In the rows, 128 means zero.
Rows swapped in pairs by one turn or mirror: which row each one swaps with:
The rows were stretched afterwards, more along some directions than others.
gubib: [149 130 105 134 137 117 107 144 115 124 121 114 141 109 133 139 141 128
 113 147 112 129 135  90 133]
fam: [143 165 123 145 136 166 148 139  93  97 142 116 146 101 112  81 144 119
 122 149 122 109 144 118 115]
pimo: [147 127 121 112 124 173 125 137  96 116 141 118 137  94 120 125 118 140
 160 153 124 129 177 129 121]
ker: [135 140  99 127 121 159 132 127 114 118 122 111 146 102 126 118 125 130
 146 139 132 131 155 126 145]
sisat: [148 131 111 133 141 119 107 139 126 123 126 108 133 116 128 145 149 132
 108 143 116 125 133  92 125]
tufi: [141 132 129 128 128 166 147 136 120 126 159 107 123 119 119 119 115 149
 156 144 127 125 137 151  98]
ruf: [153 162 121 136 119 167 148 133 101  96 135 119 159  91 110  85 145 118
 129 158 118 113 152 114 110]
zer: [140 177 129 128 136 162 156 129 164 115 169 119 124  99 121 127 119 137
 157 139 142 135 121 144  99]
kato: [147 167 124 142 128 157 147 143 102  99 136 118 154  84 116  90 154 115
 127 157 126 115 146 106 107]
Kuzos: [146 154 130 140 128 154 119 153 136 115 152 119 118  92 110 140 117 138
 142 127 127 133 124 120 106]
kegop: [146 145 133 125 123 152 158 128 115  95 159 138 130 108 126 118 108 135
 147 142 125 123 126 166 126]
buf: [147 142 129 140 130 165 140 120 107  85 150 108 128 102 113 100 129 135
 126 155 117 128 157 126 106]
Vese: [132 137 133 122 138 111 121 179 130 137 163 120 119  99 132 141 130 163
 188 161 133 176 136 122 117]
mitis: [151 130 105 128 128 126 111 135 121 117 124 110 145 109 125 138 140 126
 119 153 111 128 140  91 123]
fetis: [148 145 124 121 137 159 143 140 138 126 163 132 146  89 127 129 120 107
 169 148 139 132 130 139  99]
nured: [146 119 107 124 144 126 106 147 125 131 137 117 138 110 136 129 145 131
 151 162 126 147 155 112 129]
napo: [137 145 149 141 136 145 143 165 103 108 160 150 122  97 121 102 138 140
 155 131 113 151 133 135 124]
vodo: [137 147 135 118 123 153 152 133 113 103 162 130 126 117 128 117 104 143
 160 145 129 122 134 170 122]
Tate: [138 173 119 125 136 150 152 121 167 109 157 116 124 110 121 127 124 140
 145 139 141 132 129 138 112]
Meru: [137 147 126 122 133 144 134 147 136 137 161  96 124 121 123 137 122 153
 164 153 132 152 141 129 104]
Mimun: [122 179 109 132 126 140 156 143 121  94 147 118 140  83 123 109 135 115
 166 168 120 144 149 131 120]
Zeni: [155 158 111 109 110 149 154 119 145  90 118 133 143  92 132 133 112 115
 162 169 146 141 147 141 130]
Nev: [150 132 107 138 135 111 116 143 121 119 128 121 136 103 148 140 130 124
 130 143 113 131 110 110 135]
Pavom: [133 156 124 135 149 149 115 130 141 130 166 110 121 108 126 138 131 141
 133 137 136 151 128 131 123]
pomi: [148 134 136 133 129 150 112 139 126 115 160 118 117 107 110 137 111 137
 120 126 119 122 122 126 104]
Medo: [161 159 155 135 117 157 126 141 107 115 145 119 139  96 111  98 133 128
 138 147 137 164 144 121 114]
feki: [138 163 148 131 137 161 110 139  97 132 150 117 128  96 127 103 124 153
 135 137 132 160 148 121 121]
gezuz: [138 148 111 123 115 177 137 117 121 113 120 122 147  98 129 117 129 132
 136 130 115 123 157 131 139]
bitiz: [151 146 118 144 108 190 159 144 106 106 133 133 129  76  99 106 118 133
 151 126 133 117 135 135 116]
mimip: [140 140 133 126 122 145 137 136 113 120 146 145 126 112 114 122 106 125
 134 121 130 123 112 148 136]
geg: [136 136 130 121 128 141 129 155 133 139 158  96 118 114 127 147 119 156
 174 152 135 156 142 133 102]
nakal: [163 162 117 140 119 140 128 158 137 106 142 122 130  85 110 143 121 128
 147 143 127 144 128 114 106]
Vasu: [152 167 114 129 119 124 146 132 142 102 140 113 142  84 130 118 143 115
 157 172 128 147 143 125 113]
sibof: [151 163 123 111 115 145 147 120 139  99 129 139 137 102 132 134 106 124
 146 156 139 138 133 143 134]
soru: [136 183 127 136 133 156 133 150 117 114 142 115 154  75 124  96 158 125
 140 157 143 123 139 114 119]
Zum: [139 136 128 122 135 119 123 162 138 139 157 106 121 109 130 144 124 158
 187 165 139 175 141 125 111]
gepa: [136 157 121 156 124 178 160 146 121 103 153 136 119 101  99 109 120 149
 143 122 136 119 119 151 122]
Vorak: [162 166 106 143 130 146 145 139 122  95 145 123 134  92 126 130 125 128
 163 163 124 156 150 128 114]
mepu: [153 166 152 137 123 158 122 145  96 119 149 124 136  87 117  94 129 139
 136 141 135 163 137 122 118]
Diti: [139 134 124 129 128 143 143 129 110 120 147 142 127 114 112 108 112 118
 131 122 127 116 116 147 134]
roroz: [127 144 138 134 145 111 138 184 116 121 167 134 118  98 130 127 137 155
 187 157 126 174 138 127 122]
tefub: [135 122 109 137 138 132 108 155 114 125 140 122 130 119 120 132 135 147
 141 146 126 136 146 121 135]
Tev: [153 119 110 120 136 132 112 150 125 124 141 123 148  97 133 133 140 117
 165 166 128 143 153 117 118]
Tudi: [126 189 126 139 139 156 129 153 131 117 148 106 142  73 126 105 157 134
 145 153 145 131 140 114 121]
safum: [142 159 124 159 118 184 164 151 111 102 144 142 120  86 101 103 115 141
 154 118 130 120 119 149 122]
vini: [146 158 141 138 128 142 115 141 122 105 145 109 129 116 101 127 143 126
 103 143 129 155 142 105 122]
pago: [157 173 152 145 119 158 130 143 109 110 147 111 133 100 104 107 140 127
 121 143 133 165 141 121 117]
Zeguf: [153 139 111 120 132 156 141 138 139 117 145 131 150  84 128 125 123  97
 174 158 141 139 141 135 111]
zigod: [130 157 120 123 144 146 110 135 146 136 164 112 126 105 132 143 125 137
 141 143 145 141 123 132 118]
Nunaf: [162 161 153 134 114 151 129 132 109 113 146 112 139 109 104 113 137 123
 112 142 127 151 138 118 111]
rikoz: [141 143 129 137 126 140 154 131 112 104 151 133 129 105 132 116 109 128
 148 136 128 130 113 158 129]
suzu: [146 150 120 127 127 150 146 123 102  81 134 111 142 101 120 102 131 127
 142 173 129 140 169 125 120]
vetop: [110 169 132 126 151 152 118 151 108 128 159 113 114 102 126 117 118 169
 156 145 131 158 149 129 125]
nar: [148 134 108 148 130 116 125 144 112 118 127 129 132 101 146 135 123 125
 135 130 115 126 103 126 140]
zepa: [151 157 112 122 121 159 147 115 114  83 126 116 144  95 127 108 121 129
 151 175 132 141 165 131 127]
Sumiz: [128 169 128 123 143 136 110 144 157 141 159 111 129  98 136 136 138 141
 149 148 151 148 126 127 124]

Swapped with mitis: ruf
Swapped with bitiz: nakal
Swapped with Tudi: nar
Swapped with gepa: pomi
Swapped with Tate: Diti
Swapped with Meru: Nunaf
Swapped with geg: pago

